(in the rows, 128 means zero)
Named moves (each a turn or a mirror), then the moves between two rows, first move first; the first pair answered:
move J393:
[180 137 149  72 126 159 127 145 107 160 127 139 130 101 118 127  58 105
 135  94] |-> [179 136 140  72 126 158 121 142 114 157 120 138 128 102 110 129  65 109
 138  96]
[139 143 122 163 124 128 132 106 130 112 129 117  96 125 137 136 141 130
 137 131] |-> [125 144 127 174 127 131 148 119 133 111 135 129 107 123 148 141 131 145
 136 127]
[155 122  81  97 165 145  74 124 150 139 123  82 100 177  95 101 152 130
 145 120] |-> [115 105 121 132 178 152 130 169 168 161 147 140 116 138 143  95 101 200
 134 132]
move J149:
[136 148  85 135 140 147 137 132 153 126 111 107  76 140 127 115 131 120
 147 135] |-> [143 140  91 123 133 155 147 144 149 157 106 120  99 136 143 117  93 130
 151 132]
[145 134 110 137 147 120 117 116 127 134  97 122  92 147 108 126 127 127
 147 121] |-> [148 129 122 128 148 126 129 115 128 164  96 134 115 129 128 126 101 137
 151 115]
[114 118 119 110 140 130 151 154 142 123 106  99  87 139 106 103 111 135
 133 123] |-> [111 103 141 105 128 125 162 160 133 155 104 111 108 129 129 101  95 136
 130 126]
[116 129 155 133  96 111 141 105 114 124 133 136 143 109 135 135 138 101
 117 125] |-> [125 147 135 146 109 111 130 108 112 104 118 122 115 129 115 137 155 104
 115 115]
move J391:
[131 145 132 163 163 127 132 119 152 138 120 157 145 119 156 132 127 142
 158 115] |-> [132 142 138 152 166 132 139 127 144 142 125 160 150 119 152 125 117 144
 157 102]
[119 133 125 122  85 114 103 106  96 107 144 131 118 133 139 130 180  87
 145 119] |-> [130 126 127 109  95 113  96 114 102 134 148 131 135 132 153 117 173  95
 159 135]
[144  93 136  76 108 145 148 135 128 162 116 130 170 123 111 124  53 140
 101 102] |-> [123 118 146 122  90 126 176 121 125 106 114 140 138 123  86 152  65 117
  75  84]
[ 77  98 149 125 102 119 157 143 132 147 148  98 164 132 125 147 120 141
 114 109] |-> [ 79 118 149 157 101 112 160 126 137 119 144  94 137 129 116 159 140 127
 103  97]
move J813:
[155  93  68  66 164 152  82 162 151 141 128  67 108 166  99  97 105 145
 162 146] |-> [100  63 119  67 139 141 143 196 148 145 150 115 135 124 146 102  54 172
 130 137]
[111 150 143 196 110 109 115 132 129 110 113 108 101 131 129 122 176 134
 131 119] |-> [153 146 141 136 101 120 107 105 117 182  83 115 151 132 138 120 131 103
 147 116]
[ 75  68 160 100 113 100 126 163 100 108 185 124 145 114 152 116 146 124
 113 151] |-> [118  90 114  99 129 108  73 128 104 106 159  83 117 152 116 106 193 109
 133 145]
Now pairs of rows:
(2 to 3 moves a pair)
[121 131 105 140 157 146 138 147 136 118 123 130  97 150 114 124 105 154
 130 123] |-> [107 114 128 100 123 138 154 144 129 135 135 139 141 122 135 131  82 124
 113 119]
J149 J393 J813
[139 123 135 111 118 125 127 111 115 163 109 134 149 122 148 137 116 106
 130 121] |-> [108 129 151 155 119 119 147 126 127 135 132 148 135 115 160 142 128 138
 121 128]
J149 J149 J393
[ 68  86 146 104 123  98 171 185 114  10 159 119 116 122  82 157  96  95
  35 104] |-> [156 108 100  46 128 126  98 126  99  60 104  63 122 170  50 153 118  37
  71  95]
J393 J813
[120 107 151 171  93 107 143  87 123 159 124 160 186  96 165 139 127 131
 137 158] |-> [105 113 153 191 121 121 166 114 137 146 124 171 159  88 155 139 106 172
 127 153]
J393 J149 J393
[161 129 124 149 120 114  85 104 134 126 133  92  94 158  80 135 148  95
 121 159] |-> [156 118 135 175 155 130 109 137 167 164 141 127  94 145 119 111 107 179
 144 162]
J393 J813 J393
[139  92 122  81 138 146 142 155 133 172 118 147 162 115 183 123 111 143
 136 146] |-> [157 154 100 139 126 138 133 101 114 114  73 128  99 150 121 161 139  84
 117 106]
J391 J391 J813
[112  94 123  88 142 123 152 181 115 154 144 148 141 111 133 119  65 132
 129 124] |-> [111 128 112 161 156 125 159 163 137 110 133 162  93 123 115 136  80 152
 119 108]
J391 J813 J393
[155 168  97 110 190 133  96 119 151 172 109 108 114 135  90 122  94 123
 138 123] |-> [163 145 112  91 161 128 100 110 140 201 114 111 146 120 119 118  94 113
 143 127]
J149 J393
[114  89 141  74 140 123 138 172 137 153 148  99 157 110 145 121 103 151
 131 138] |-> [155 157 111 106 133 120 112 102 121 136  93  80 113 147  99 151 126  75
 118 109]
J391 J391 J813
[150 154 100 161 165 144 110 105 153 135 105 127  92 151 114 117 142 157
 153 127] |-> [104 126 149 177 133 137 147 124 147 138 137 162 120 115 156 120 115 181
 147 133]
J149 J813 J149
[165 120 146  64 141 135 127  97 147 146 127 134 160 101 145 106 147 118
 191 135] |-> [129 161 155 131 133 122 154  82 131  66 114 148 109 106 117 147 155  88
 149 107]
J391 J391 J391
[152 134  94  91 168 139 124 146 148 152 112 126 128 115 114 114 107 114
 138 146] |-> [128 157  98 133 156 122 139 131 143 110 102 143 101 110  90 147 115  99
 112 136]
J391 J391 J391
